One turning vector, and how many steps it has turned:
The counts run from 0 to 328.
159,94,50,126,91,119,102,135,126,174,72,127,144,144,139,121,113,177,160,163,120,69,86,167,106,155,180,154,130,99,116,97,114,114,127  123
126,129,68,95,121,86,144,90,102,136,105,161,117,117,138,82,168,150,200,157,175,94,102,159,144,169,94,167,148,75,136,106,137,124,160  260
159,118,35,125,154,104,151,135,110,175,117,148,113,125,163,105,139,162,132,169,118,77,89,166,125,140,133,160,161,68,148,104,70,134,143  103
156,126,73,89,124,84,140,101,80,142,88,150,123,100,151,98,175,148,194,152,176,84,104,151,128,161,101,157,147,95,133,88,133,106,164  263
165,109,49,118,171,102,163,135,92,164,113,148,109,111,167,109,159,160,131,165,128,76,89,157,125,136,122,152,163,79,150,100,71,127,140  98
150,141,75,127,121,114,84,149,128,164,86,99,89,154,146,128,102,153,135,211,114,70,116,186,139,109,123,162,110,112,86,130,138,93,166  296
113,115,113,125,130,150,81,148,140,141,77,100,92,143,127,128,99,173,118,216,118,70,84,189,119,122,123,151,96,107,80,157,133,104,144  309
93,75,137,106,173,155,134,120,94,101,81,144,107,95,112,105,171,168,143,214,156,72,95,162,169,124,114,146,115,128,117,158,153,127,131  64
123,143,83,112,112,133,85,120,128,157,80,96,117,137,153,141,98,180,147,199,114,93,88,201,103,88,145,157,109,98,99,135,131,106,172  30
126,45,90,127,139,163,128,147,113,145,82,145,130,119,126,120,130,191,121,196,114,62,76,168,133,137,185,143,122,120,125,130,103,143,103  221
152,92,87,101,191,111,175,129,73,135,108,158,94,88,155,104,178,154,127,178,149,74,95,147,147,141,103,146,155,100,149,108,91,131,139  87
134,138,128,76,163,108,133,109,72,118,76,113,86,91,158,126,169,150,158,191,171,89,105,162,131,117,74,144,118,115,113,122,148,91,184  172
146,150,72,91,102,89,114,124,113,169,101,114,88,133,180,127,93,156,154,193,129,91,110,183,126,118,120,159,114,100,106,85,117,116,186  16
172,145,76,89,114,85,123,124,90,163,88,124,85,120,177,121,122,153,153,173,150,90,101,167,110,147,106,146,120,97,107,65,110,106,181  8
140,92,54,124,79,118,101,132,135,169,83,132,131,151,132,110,100,173,166,180,120,68,98,174,133,160,178,162,123,109,115,98,131,128,130  125
170,110,39,121,152,102,149,138,101,176,107,143,119,121,167,110,142,163,133,163,119,73,88,161,116,138,142,155,159,81,146,97,70,125,138  104
145,112,39,135,98,121,102,131,140,175,93,135,136,154,138,108,111,176,156,167,111,74,88,180,114,154,168,160,135,81,121,108,104,123,133  121
122,98,104,112,204,132,163,118,87,116,106,161,101,92,134,94,191,161,128,181,156,82,83,156,141,138,85,147,148,82,142,145,103,126,138  79
107,50,99,105,116,134,146,110,108,121,90,172,130,105,114,87,150,179,169,173,162,74,79,155,146,188,142,150,126,105,128,111,134,147,109  240
134,122,75,126,182,129,133,149,110,159,110,118,93,128,159,130,124,163,106,219,98,76,108,186,149,75,133,156,135,104,130,143,92,132,157  199
124,86,75,140,157,151,123,152,125,154,104,131,110,137,135,119,115,179,106,216,93,71,90,183,151,102,167,154,130,105,127,141,95,146,126  211
99,113,120,98,95,124,93,100,125,118,70,131,109,127,109,98,137,164,188,188,171,84,97,174,138,172,107,154,100,108,91,129,180,109,153  150
163,149,72,101,130,89,127,114,103,149,100,143,81,129,160,98,148,152,154,161,162,95,93,169,104,176,81,149,129,72,115,83,107,107,173  0
121,105,117,100,96,137,87,103,115,120,52,124,126,121,114,113,147,172,185,168,169,81,81,168,105,171,122,146,99,110,91,125,169,93,143  147
124,76,122,101,193,132,158,124,75,112,90,154,99,84,134,105,190,158,134,189,159,72,91,148,152,135,99,141,136,112,136,140,122,124,132  75
98,53,90,127,127,157,129,126,132,129,99,166,128,127,110,95,130,189,142,192,130,73,75,172,148,165,163,150,120,99,125,137,115,155,100  229
117,114,127,91,111,129,94,101,108,113,54,120,117,114,116,110,159,167,179,170,180,85,82,167,107,166,99,143,102,107,92,129,171,89,154  153
117,132,133,74,143,108,128,105,82,114,78,119,82,96,144,114,159,146,169,197,178,89,112,165,148,133,71,149,112,119,106,121,162,101,178  167
110,91,130,111,127,152,95,149,123,134,68,101,89,125,128,131,98,175,119,224,128,63,89,178,132,128,135,144,89,131,82,142,142,111,136  313
185,153,61,109,127,84,107,131,93,169,77,110,110,132,164,126,147,140,167,170,138,74,116,164,119,117,114,162,136,105,110,100,129,80,180  281
105,80,90,98,114,118,148,95,110,122,98,175,123,107,119,77,157,168,188,167,171,82,89,157,152,191,119,159,136,90,135,109,137,146,124  247
93,94,123,109,126,157,95,124,118,127,68,108,122,122,121,134,123,178,154,220,129,76,98,188,152,94,153,150,104,133,99,159,164,116,147  46
155,105,45,132,99,123,102,134,133,175,79,129,144,149,137,117,116,178,157,160,119,70,81,175,104,155,173,157,131,87,118,105,106,116,131  122
135,140,112,83,173,103,141,122,72,131,89,111,77,97,167,129,157,144,141,209,152,86,118,165,149,94,83,147,125,121,118,118,135,107,186  179
149,125,92,101,182,115,141,142,75,152,96,107,87,108,174,140,139,153,116,217,115,78,113,172,149,71,119,146,134,121,128,120,107,112,173  191
108,122,123,99,108,131,90,95,120,115,60,127,115,121,111,104,155,168,183,172,175,88,82,175,110,167,96,145,102,94,93,137,168,90,154  152
83,97,130,122,160,168,99,115,122,108,73,123,123,117,104,116,155,181,148,210,138,83,81,185,138,106,129,147,110,105,108,183,153,113,137  54
140,104,112,117,125,141,84,157,118,148,63,91,97,130,137,143,104,167,117,211,121,60,93,177,120,119,138,143,94,133,79,136,140,91,144  306
149,160,66,95,110,88,115,118,115,163,107,121,83,140,175,114,106,154,154,180,137,100,101,185,114,136,100,160,121,79,106,87,109,114,188  11
168,101,50,111,162,98,166,138,86,166,110,149,112,109,170,112,153,155,130,168,126,71,96,152,131,136,131,153,160,94,151,92,73,129,141  99
134,141,96,97,181,104,141,133,84,144,104,113,75,108,171,127,142,147,126,220,130,83,118,174,157,76,96,154,134,110,126,125,117,117,181  186
158,163,68,98,113,93,111,117,107,164,99,118,90,134,176,121,114,160,153,174,137,99,91,185,98,131,105,158,121,78,110,90,103,105,186  12
115,71,92,102,127,133,141,98,107,122,81,173,140,98,117,91,172,176,176,150,173,84,65,155,119,188,130,147,132,86,135,117,124,127,116  244
